[[147 131 127 119 157]
 [135 137 130 122 147]
 [145 137 140 111 143]
 [136 127 117 134 138]]
|
[[131 127]
 [137 130]]

[[129 134 136 114 125]
 [107 143 146 138 107]
 [145 153 145 142 115]
 [106 113 111 107 146]]
|
[[134 136]
 [143 146]]

[[154 131 110 101 151]
 [145 141 101 123 144]
 [156 132 112 104 152]]
|
[[131 110]
 [141 101]]

[[113 116 118 114]
 [130 153 131 125]
 [153 132 130 133]]
|
[[116 118]
 [153 131]]

[[144 109 130]
 [153 130 125]]
|
[[109 130]
 [130 125]]

[[149 133 122 108]
 [134 122 108 147]]
|
[[133 122]
 [122 108]]
---
[[126 111 120 131]
 [130 115 128 120]
 [134 106 141 123]
 [130 131 127 118]
 [123 147 127 127]]
|
[[115 128]
 [106 141]]

[[151 154 148]
 [147 154 147]
 [148 150 145]
 [108 101 107]]
|
[[154 147]
 [150 145]]

[[116 105 148 151]
 [110 122 155 146]
 [107 106 143 143]
 [113 108 142 146]
 [152 140 107 111]]
|
[[122 155]
 [106 143]]

[[138 135 131 117 124]
 [129 137 149 128 128]
 [125 130 147 129 121]
 [131 133 112 135 129]]
|
[[137 149]
 [130 147]]

[[131 154 124]
 [124 101 128]
 [130 152 126]
 [130 150 125]
 [126 103 131]]
|
[[101 128]
 [152 126]]

[[131 130 134]
 [126 126 107]
 [133 124 114]
 [111 129 111]
 [103 134 102]]
|
[[126 107]
 [124 114]]

[[151 138 112 146]
 [102 106 152 107]
 [148 151 106 143]
 [113 111 154 119]]
|
[[106 152]
 [151 106]]
---
[[114 149 117 107 116 107]
 [128 125 127 124 133 133]
 [101 154 119  99 108 107]
 [131 131 116 128 136 125]
 [144 116 120 142 137 136]
 [118 142 124 114 119 116]
 [146 111 125 142 140 130]
 [126 127 134 131 131 129]]
|
[[131 131 116 128 136 125]
 [114 149 117 107 116 107]
 [101 154 119  99 108 107]
 [144 116 120 142 137 136]
 [118 142 124 114 119 116]
 [146 111 125 142 140 130]
 [128 125 127 124 133 133]
 [126 127 134 131 131 129]]

[[138 130 155 140 114 129 135 109 136 130 122 127 109 153 116 150]
 [139 131 148 131 119 141 141 119 133 135 130 132 114 144 127 157]]
|
[[139 131 148 131 119 141 141 119 133 135 130 132 114 144 127 157]
 [138 130 155 140 114 129 135 109 136 130 122 127 109 153 116 150]]

[[137 120 132 134 126 130 121 129 121 123 132 127 132]
 [122 149 115 128 131 128 138 129 133 119 113 114 131]]
|
[[122 149 115 128 131 128 138 129 133 119 113 114 131]
 [137 120 132 134 126 130 121 129 121 123 132 127 132]]

[[125 140 124]
 [108 157 136]
 [125 111 105]
 [156 116 157]
 [102 144 131]
 [106 131 143]
 [110 115 154]
 [108 152 114]
 [103 138 156]]
|
[[125 111 105]
 [108 152 114]
 [125 140 124]
 [102 144 131]
 [108 157 136]
 [106 131 143]
 [110 115 154]
 [103 138 156]
 [156 116 157]]

[[141 123 124 123 124 135 120]
 [125 127 114 121 120 127 125]
 [129 126 131 126 128 128 123]
 [126 107 127 106 127 120 129]]
|
[[125 127 114 121 120 127 125]
 [141 123 124 123 124 135 120]
 [126 107 127 106 127 120 129]
 [129 126 131 126 128 128 123]]

[[129 123 127 129 131 125 125 133]
 [109 132 120 113 133 150 140 122]
 [127 136 124 129 125 122 122 133]
 [120 121 132 129 133 131 125 140]
 [127 125 136 133 129 125 122 140]]
|
[[109 132 120 113 133 150 140 122]
 [127 136 124 129 125 122 122 133]
 [129 123 127 129 131 125 125 133]
 [120 121 132 129 133 131 125 140]
 [127 125 136 133 129 125 122 140]]

[[122 129 125 106 127 131 136 138 130 132 116 125 131 156 131]
 [124 129 126 138 126 127 125 134 127 122 126 131 129 135 129]
 [120 125 135 134 121 125 109 128 123 140 132 136 139 143 127]
 [125 133 127 136 132 130 120 127 133 136 128 118 132 147 126]
 [128 128 114 134 128 130 120 134 123 141 129 109 132 123 125]
 [127 133 124 103 131 134 124 124 121 123 129 141 132 138 123]]
|
[[128 128 114 134 128 130 120 134 123 141 129 109 132 123 125]
 [127 133 124 103 131 134 124 124 121 123 129 141 132 138 123]
 [122 129 125 106 127 131 136 138 130 132 116 125 131 156 131]
 [124 129 126 138 126 127 125 134 127 122 126 131 129 135 129]
 [125 133 127 136 132 130 120 127 133 136 128 118 132 147 126]
 [120 125 135 134 121 125 109 128 123 140 132 136 139 143 127]]

[[124 122 118 138 130 135 129 121 146 125 138]
 [107 154 108 131 156 118 103 110 121 123 112]
 [140 116 128 121 121 136 133 128 139 122 146]
 [148 109 129 118 114 138 152 144 121 139 122]
 [140 118 134 118 114 130 139 134 128 122 145]
 [133 123 112 126 126 138 132 135 138 143 132]]
|
[[107 154 108 131 156 118 103 110 121 123 112]
 [133 123 112 126 126 138 132 135 138 143 132]
 [124 122 118 138 130 135 129 121 146 125 138]
 [140 116 128 121 121 136 133 128 139 122 146]
 [148 109 129 118 114 138 152 144 121 139 122]
 [140 118 134 118 114 130 139 134 128 122 145]]

[[121 130 117 152 122]
 [102 131 121 128 130]
 [143 109 120 125 138]
 [133 124 140 128 152]]
|
[[121 130 117 152 122]
 [143 109 120 125 138]
 [102 131 121 128 130]
 [133 124 140 128 152]]
